Each named move below is a turn or a mirror, shown by a few rows before and after it. Which moves, in which order, take the first row of each later pair to the second? The first pair is answered.
Rade:
[  4  -1   0  -9   0   4  -7   1  13  13  17  -9   1   4   2 -15   0  -3
   4] => [ -6  -3   2   5   3  -9  -6  18   0  -8   2  13   2 -10   2  -4  -6  14
   9]
[ 13  -5   0 -25  10  24  -6  -9  28  28  23   0  17  -9  -1  -3  -4  -3
   2] => [ -1  -5   4   1  13   4  -4  20   5  -7  -1  35  15 -27   1  17 -12  30
  10]
[ 3  6 -7  5  1  0  4  7  2  5  1  6  0  4  7  6 -7 -4 -7] => [ 3  5 -8  2  0  1  5  6  4  6  1  6  0  4  7  7 -6 -5 -7]
dosop:
[  2 -15 -18  -8 -10  29 -12 -16  13  -9  13  20  32   1  14 -16   0   9
   7] => [  3 -15 -17  -9  -9  29 -12 -16  12  -5  15  16  30   3  15 -17  -1   8
   5]
[-11  -9 -30  -9  15  15  10   9  13  11  23  17   6 -10  -1   3  -7  18
   6] => [ -8  -7 -30 -14  14  19   8   2  17  19  27   5   2  -4  -1  -2  -5  10
   4]
[-7  8  6  8  1  5 -5 19 -1 -7 -8 15 -8 -3 -8 12  3  5 -1] => [  2  11   6  -5  -1   9  -6   4   4  15   3  -8 -14   8  -7   2   7 -16
  -8]
[-19  -6 -25  19  26  -3  -2   7   2   7   3  18  -8  -5 -15   6 -10   6
  11] => [ -7  -2 -24   7  23   2  -4 -10  10  28  15  -5 -12   6 -17  -6  -6 -11
   3]
vibon:
[-9  2  3  5  6 -1  5  0 -4 -9 -4  6  4 -2  2  3  7 11  1] => [-4  2  2  5  7 -3  5  2 -6 -4 -2  8  4 -4  2  5  6 12  3]
[ 3  1  0 -2  2  6  5  6  0  9 11  7  6  2  5  7 -3  5  2] => [ 5  8  1 -1  2 -1  2  4 -6 12 10  0  0  4  3  8 -3  0 -3]
[ 14   1  -8 -12   1  15  -5   0  16  25  25  -9   0   2  -6  -9   3  -6
  -8] => [ 14   2  -3 -13   0  12  -6  -6  13  26  22 -18  -4   5  -7 -11   4 -11
 -11]
Then:
(2 to 3 moves a pair)
[ -7   4  17 -11 -22  20  11  -2  29   0  10 -34  12  -7  15 -12   5   8
  -7] => [-11   2  18 -10 -22  24  13   0  33  -7   8 -24  18  -9  12 -11   7  17
  -2] => dosop then Rade
[ 2  9  5 11 -1 -8 -4 16 -1  3 -4 15  0 -6  2  8 -8  7 -3] => [  8  10   7   0  -5  -7  -5   2   2  14   1 -11  -7   6   2  -1  -3 -10
 -11] => vibon then Rade
[  3   5  -1  11   4 -12  -1  16 -13  -8 -16   3  -5  -2  -2  12  -3   2
   0] => [ 10   2  -9  -9   1   9  -1  -5  10  12   4 -14   1   8  -2  -5   3 -15
  -4] => Rade then dosop then Rade
[-10  -6  -9  24   0  17   5   9  -5  -8  16  30   8  -8  -7  13 -17   4
  -2] => [-10 -12 -12  16  -2  28   6   2   3  -4  24  26  11  -6  -7   6 -15   1
  -4] => Rade then dosop
[ 11  32  -1   5 -13 -19 -12  15 -13  10  -3 -13  -5  13   0  -4  -7  -5
   1] => [  0  27  -3  15 -11 -18 -11  24 -15  -7  -9   5   2   5  -1   2  -8  12
   8] => dosop then Rade then dosop
[  2   7  19  14   9 -22  -2  -7 -30 -18 -13 -15 -22 -10   0  12   3  -2
 -19] => [ 11   3   9  -8   5   2  -2 -29  -2   7  10 -38 -12   3  -2  -6  12 -22
 -23] => Rade then dosop then Rade
[ -4  -7   9  -8  -7  -3   0 -36  -4 -15  -6 -30 -11  13   0 -15  12 -24
  -1] => [ -6 -14  -1 -14  -7  16   2 -36  14 -12   6 -19   3  10   0 -21  13 -19
   4] => Rade then vibon then Rade
[  1  15  -5   3   8 -14   7  24 -10  12   1   2 -11   0   3   8  -3  -3
   5] => [ -4  12  -8   6   8 -14   7  29  -8   5   1   9  -8  -4   2   9  -3   2
   5] => Rade then dosop
[ -4   0   4   1   7  -8   3   9 -16  -5 -13   3  -4  -3  -2  10   0   6
  11] => [  4   5   7  -6   7  -8   2   1 -17   7  -8 -14 -11   4  -3   6   2  -6
   6] => dosop then Rade then dosop
[ -2  -6   0   9   3  -1   6   7   4 -10  -1  24   8  -7   3   4  -6  11
   1] => [-3 -9 -3  5  2  6  7  4 12 -6  5 23 10 -8  2  1 -2  9  1] => Rade then dosop
[ 17   7 -11   5  12  28  12  -3  35  37  27  22  13  10  -7  -9   8  -1
  12] => [ 23  28   2  27  15 -16   8  28  -5  32   4  30 -11   3  -5  15  -2   9
   8] => Rade then vibon
[ -5  -3   0  -7 -18  11   5 -31  11  10  23 -35   5  19   8  -6   3 -27
   0] => [ -1   6   6  -3 -19  -5   3 -28  -2  10  15 -39  -6  21   9  -1   1 -29
  -3] => Rade then dosop
[ -2  10  -9  14  -2 -21   1  38 -23   0   7  28  -3 -10  14  20  -6  35
   8] => [  8   6  -3 -19 -10  -9  -1 -20  -8  23  18 -42 -10  21  10 -13  10 -18
 -14] => dosop then vibon
[ 2  9 -9 14  4 -4 -4 31  2 14  3 27  0 -9  6 14 -4 17  3] => [ 10  19  -4   9   5 -15  -6  25  -5  27   2   7 -10  -4   5  13  -4   4
  -3] => Rade then dosop then vibon
[  6   2  -6  18   9  -1  -8  27 -14  -2 -15  12   0  -7   0   5 -13  11
   3] => [ 12  -4 -14  -6   7  24  -8   6  11  21  11  -9   9   3  -4 -14  -6  -9
   0] => Rade then dosop then Rade
[ -3 -14 -10   6  -4  24  10  12   9 -15  11  31  18 -14  13   1   5  17
  11] => [  5  -9  -9   6  -1  22  11  23   6  -4  15  33  13 -15  15   5   2  18
   9] => dosop then vibon then dosop
[  0   6  -6   6 -11   2 -10 -11  -1   9   6 -37  16  26 -22   8  18 -22
 -17] => [  5  13  -7   4 -10   0 -11  -3   0  21  10 -33  14  25 -23   9  17 -23
 -15] => dosop then vibon then dosop
[ -1  -4   3   8  -4 -20   4  12 -13  -5 -11  -5 -12  -1   2   2  -1   0
  -7] => [  4  -5  -4  -6  -6  -2   2  -6   4  10   4 -20  -5   6  -1 -10   4 -13
  -9] => Rade then dosop then Rade
[  4  13  28 -11   1 -16   5 -27  -6  -2   6 -33  -6  13   8  -8   7  -7
 -14] => [ -7  -5  17 -18   0  13   7 -32  19 -15  18 -18  16   8   5 -16  12   2
  -4] => dosop then Rade then vibon
[-13 -19  -1 -15   2   0  -2 -35  -7 -21 -15 -30 -11  20   0 -25  12 -22
  -1] => [-16 -26  -8 -17   3   9  -1 -33  -1 -23 -10 -27  -4  19  -1 -27  13 -18
  -1] => dosop then Rade
[-19 -22  -5 -16  -2  11   1   4  20  -1   4   6  26  -1   6  -4  12   9
  -2] => [-13 -22  -6 -20  -3  12   2  -1  21   8   9  -4  23   4   6  -6  14  -1
  -5] => Rade then dosop
[-21   8 -17 -16  -4  10   9 -24  -3   5  -2 -21 -24  -9  -4  -9   0  -8
   2] => [-14   9 -18 -20  -2  12   8 -16   2  15   6 -17 -25 -12  -3  -9  -2  -8
   4] => dosop then vibon then dosop
[  5 -13  -6  -5   1  29  -6 -28  12   5  -9 -12   9   6   4  -2   7  -3
  -6] => [ -1 -17  -9  -1   1  34  -6 -23  14  -1 -12  -2  13   2   2   3   7   4
   0] => dosop then Rade
[  0   2 -11  -7  13   9 -14  21  22  25  18  30   6  -6  -6  10 -11  17
  11] => [ 14  16  -2 -14  11  -3 -18   8  12  44  19  -5 -14   7  -5   5  -9  -7
  -1] => dosop then vibon
